128 stands for zero in the data rows.
Here are some points, each followed by its number:
  145  121  103  173  143  117   76  102  117  106  166   41   95  119  117  132  121   69  149  131  115  135  132   99  125  151  122  130  107  141  121  128  153  121  116   99  138  146  116  136  103   44  118  149  128  127  140  150  150  116  114  155  163  141  128  131  133  161  159  146  101  110  115  101 0
  146  135  127  150  155  105   94  122  114   89  131   67  117  125  126  123  122  105  137  116   95  139  144   90  133  142  105  133  152  146  113  142  139  131  125  114  149  138  122  101  118   81  118  155  148  135  125  160  110  115  111  125  140  143  136  139  109  148  122  147  142   94  106  102 1
  120  113   95  147   73  193   55  172  188  192   99  114  129  152  166  169  144  111  130   69  127  107  131  202  113   87  130  185  144  127  146  180  197  126  127  133  168  130  154  102  177  126  177  134  105  169  137   73  191  111  143  120  134  102  148  154  176  142  102  130  142  170  219  131 2
   69   90   93   88  114  122  209  142  118  155  185  166  123  126  112  157  123   99  154  147  133  111   88  163  117  161  124  101  104   41  163  101   74  116  101   64   67   63   90  192  122  121  152   87  134   76  118   73  125  118  102  123  105   65  124  184  129   90  152   73  113  180  100  143 3
   52  142  141   99  162  160  143  143  103  106  113  199  122  124   63  131  160  181  100   94  156  112   96  146  124  155  119  145  146  108  195  157  118  131  152  164  157  166   83  158   97  124  139   74  142  141  114   97  122  101  149  107  114  135  160  125  142   59  139  132  110  118  144  181 4
  103  137  130  163  169  121  169  127   98  123  141  141  139  127  113  145  121  170  130  140  130  101  121  119  124  158  110  118  108  122  148  125   93  111  164  178  127  143   98  152   83  120  119  103  124  145  130  120  150  149   84  150  111  170  133  100  156   97  127  135  107  108  106  154 5
  134   93   56  235  127   88   96  154  154   83  115   26  128  139  210  163   79   59  134  115   80  109  160  123  117  176  113  121  151  165   41  170  155   87  120  110  154  130  137  114  155  131  141  197  173  149  115  130  145  226   19  174  130  109  111  119  144  150  129  109  207  107  180   63 6
  128  136  167   89  125  159  140  108  131  162  138  173  132  121  107  114  139  180  124  137  159  141  110  137  143   97  139  143  110  119  163  115  123  130  133  157  120  130  134  135  125  142  120  101  100  111  144  110  134   99  170  109  132  138  151  104  136  127  136  138   99  134  121  140 7
  148  194  170  185  189  157  174  150  135  186   36  224  184  168  235  146  113  248   79   76   93  188  148  158  154   60  130  110  157  159   61  111  142  138  255  170   68  137  198   43  159  255  109   96  120  109  119  136  138  200   67  135  111  187  107    0  111   72   58  102  228   95  183  127 8
  125  162  117  135  154   60   94  118   71   97  219  110  101  145  103  156  106   92   57  167  175  129  144   33  178  133   54   52  104  135  170  118  145  149  137  170  164  162   62  161   57   21  106  136  130  145  134  204  175   59  109  147  156  189  176  171  161   88  194  148    0   69   55  127 9
  168   95   68  164   97   75  117  131  150  102  152   78   87  143  134  127  114   31  151  148  122  134  148  103   99  174  202  101  104  126   83  108  107  115   63   86  128  113  155  137  160  134  150  156  138  117  107  178   95  175  108  149  132   85   55  193  101  183  125  103  146  164   97  113 10
  107  118  143   88   95  153  173  105  129  165  143  155  122  128  111  125  131  131  159  145  150  136  101  160  119  105  145  129   98   88  141  122  121  129  120  107   85   85  127  159  123  131  128  112  109   97  137   71  128  113  151  124  140  102  129  114  127  122  145  117   99  158  129  137 11
  149  156  163   90  123  159  153  106  162  176   93  174  159  134  137  110  161  154  138  121  102  143  131  130  117   77  147  150  162  142  135  125  155  156  153   96  105  101  154   88  174  172  127   97  105  129  137  145   90  123  153  120  101  124  106  140   91  146   76  135  161  129  155  136 12
  181   69   80  112   69  132   83  151  203  176  135  148  115  152  120  142  158   38  113   93  148  120  148  105   77  129  217  139  115  124  107  109  156  140   35   80  163   74  230  123  197  148  205  131  131  168  107  188  102  130  126  131   88   70   62  255  119  207  101  129  138  217  153  146 13
  124  103  108  142  117  124   94  119  115  117  158   69  102  108  114  135  117   98  156  150  128  107  122  138  115  156  134  137   99  121  140  142  130  115  109  109  143  137  106  150   97   79  133  145  132  116  128  109  140  128  133  144  150  128  134  130  139  144  153  119  106  130  117  120 14
  143  127  122  144  141  114  103  122  119   76  126   96  121  117  129  123  124   99  121  121  106  137  138   96  120  148  118  121  141  149  108  139  147  147  127  110  144  126  102  104  119   88  122  156  142  136  127  158  110  143  121  136  150  134  136  123  103  135  118  142  136   91  121   93 15
   93  138  151  108  148  147  156  132  125  133  117  126  145  124  115  129  137  129  138  126  107  121  126  129  128  122  105  142  164  125  134  148  133  129  158  104  113  100   94  123  124  119  123  104  143  123  124  111  107  115  114  117  113  122  145  125  114  113  114  136  141  108  138  127 16
New points follow, each followed by the numbers of its three nearest points above by angle, seen from the average point of the numbered points, smallest number first.
  154  146  213   89   99  211  135   62  108  130   67  120  146   54   84   48  156  213  167  141  156  114   67  172  124  103  145  230  131  153  193  136   96  124  104  158  144  192   93  150   71  111  102  135  110  116  147   48  116  134  234   84  192  121  171    0  116  163   96  164  125   95  148  149 ~ 4 7 11
  121   92   94  177  148  108  100  139  141  117  129   68  129  143  157  137  101   99  140  144   91  109  136  122  128  170  117  143  131  143   90  147  142   90  128  105  140  108  114  124  145  122  131  167  159  136  113  116  141  177   81  146  115  124  118  133  132  137  120  106  170  124  149   92 ~ 1 6 10
  183  183  209   85   88  233  136   67  134  116   49  131  122   59   94   38  178  237  182  150  126  108   70  188  109  102  139  232  134  170  195  156  115  141  136  140  121  220  111  113   97  149   99  135   90   98  163   50  122  131  248   83  183  152  193    0   94  140   52  180  141   88  126  167 ~ 4 7 12
  116  115  102  153  128  116  118  139  126  122  139   91  133  127  150  136  117  114  135  129  111  113  137  128  123  142  122  131  134  133  106  143  134  115  125  114  137  115  127  125  135  117  131  145  137  144  121  128  128  153  101  140  118  126  124  136  140  130  126  123  151  122  137  114 ~ 1 6 15
  128  135  109  142  146   84   88  128  103  105  167  104  123  120  118  134  123  110  103  136  141  139  147   74  153  120   72   99  128  131  139  121  139  124  126  171  143  144   93  130   85   63  108  140  128  144  136  172  151   77  125  156  145  166  171  149  154  120  180  140   72   97   98  110 ~ 0 1 9
  118  146  147  134  167  123  141  145  131  151  110  172  169  137  158  129  135  179  107  116  108  136  141  137  134  110  123  129  154  152  108  123  131  124  178  153  121  128  150   91  163  197  119  105  121  145  134  144  132  148  112  136   99  155  129  114  121  100  108  123  167  108  153  122 ~ 8 12 16
   84  128   97  131  181   98  189  174  127  132  142  215  146  183   99  156  136  147  111  111  126  129  130  118   99  152  138   80  147  107  112  114  106  124  150  133  113   96  141  131  160  215  160   69  140  143  110  184  102  129   88  137   66  107   76  227  122   84  139  115  154  159  118  170 ~ 3 4 13
  140  148  144  166  179  130  134  114  127  123  109  141  154  127  106  111  140  167   96  129  107  126  141   79  113  135  156  131  121  185  109  121  116  111  146  168  174  146  154  111  124  204  126   86  143  156  106  197  136  169   87  145   95  165   97  123  115  155   81  125  145  104  128  157 ~ 5 8 12
